[[120 141]
 [119 141]
 [131 135]
 [120 121]
 [140 150]
 [126 136]
 [128 115]]
|
[[128 115]
 [120 141]
 [119 141]
 [131 135]
 [120 121]
 [140 150]
 [126 136]]

[[144 121]
 [151 145]
 [135 122]
 [134 144]
 [142 130]
 [132 149]
 [153 121]
 [128 144]
 [142 120]
 [122 132]
 [146 117]]
|
[[146 117]
 [144 121]
 [151 145]
 [135 122]
 [134 144]
 [142 130]
 [132 149]
 [153 121]
 [128 144]
 [142 120]
 [122 132]]

[[145 116 127 104 136 125]
 [144 122 127 109 136 125]
 [144 116 127 104 135 125]
 [144 114 127 104 136 125]
 [142 116 127 104 137 121]
 [144 116 127 104 138 125]]
|
[[144 116 127 104 138 125]
 [145 116 127 104 136 125]
 [144 122 127 109 136 125]
 [144 116 127 104 135 125]
 [144 114 127 104 136 125]
 [142 116 127 104 137 121]]

[[127 122]
 [151 117]]
|
[[151 117]
 [127 122]]

[[135 131 129 130 135 116 110 138 135]
 [139 140 137 133 127 128 128 116 119]
 [131 140 133 133 138 104 120 135 135]
 [139 145 137 138 145 136 126 119 126]]
|
[[139 145 137 138 145 136 126 119 126]
 [135 131 129 130 135 116 110 138 135]
 [139 140 137 133 127 128 128 116 119]
 [131 140 133 133 138 104 120 135 135]]

[[130 134]
 [102 141]
 [147 129]]
|
[[147 129]
 [130 134]
 [102 141]]
---
[[146 123 137 146 126 127]
 [135 130 128 135 132 146]
 [110 137 112 110 120 155]
 [123 124 132 123 124 127]]
|
[[110 137 112 110 120 155]
 [135 130 128 135 132 146]
 [123 124 132 123 124 127]
 [146 123 137 146 126 127]]

[[128 129 128 133 131 137 136 120]
 [128 127 126 120 132 113 116 130]
 [128 129 155 126 125 121 123 123]
 [128 128 131 131 129 132 132 123]
 [128 127 109 127 138 126 127 123]
 [128 129 134 131 122 133 132 132]]
|
[[128 127 109 127 138 126 127 123]
 [128 127 126 120 132 113 116 130]
 [128 129 128 133 131 137 136 120]
 [128 128 131 131 129 132 132 123]
 [128 129 134 131 122 133 132 132]
 [128 129 155 126 125 121 123 123]]

[[120 139 153 131 121 132 121 134 146]
 [118 118 145 119 118 119 109 135 145]
 [108 140 144 138 123 133 114 134 100]]
|
[[108 140 144 138 123 133 114 134 100]
 [118 118 145 119 118 119 109 135 145]
 [120 139 153 131 121 132 121 134 146]]

[[134 121 145 121 133 133 121 133 133 120 121 121 121 121 133]
 [122 136 134 135 122 122 136 121 121 136 137 136 136 137 122]
 [125 134 106 133 125 125 133 125 125 132 136 134 132 132 125]
 [133 120 142 121 133 135 120 132 134 121 122 120 119 120 134]]
|
[[125 134 106 133 125 125 133 125 125 132 136 134 132 132 125]
 [122 136 134 135 122 122 136 121 121 136 137 136 136 137 122]
 [133 120 142 121 133 135 120 132 134 121 122 120 119 120 134]
 [134 121 145 121 133 133 121 133 133 120 121 121 121 121 133]]

[[126 127 127 123 124 128 115]
 [139 126 140 132 133 130 153]
 [130 127 132 130 129 127 136]
 [138 130 130 131 130 126 135]
 [123 131 121 130 127 134 122]
 [128 126 133 131 130 128 140]
 [120 125 131 129 128 129 135]
 [134 126 135 131 131 129 145]]
|
[[123 131 121 130 127 134 122]
 [126 127 127 123 124 128 115]
 [138 130 130 131 130 126 135]
 [120 125 131 129 128 129 135]
 [130 127 132 130 129 127 136]
 [128 126 133 131 130 128 140]
 [134 126 135 131 131 129 145]
 [139 126 140 132 133 130 153]]

[[127 130 122 143 138 148 155 117 121 133 118 116]
 [126 130 118 142 136 148 153 112 121 132 117 114]]
|
[[126 130 118 142 136 148 153 112 121 132 117 114]
 [127 130 122 143 138 148 155 117 121 133 118 116]]
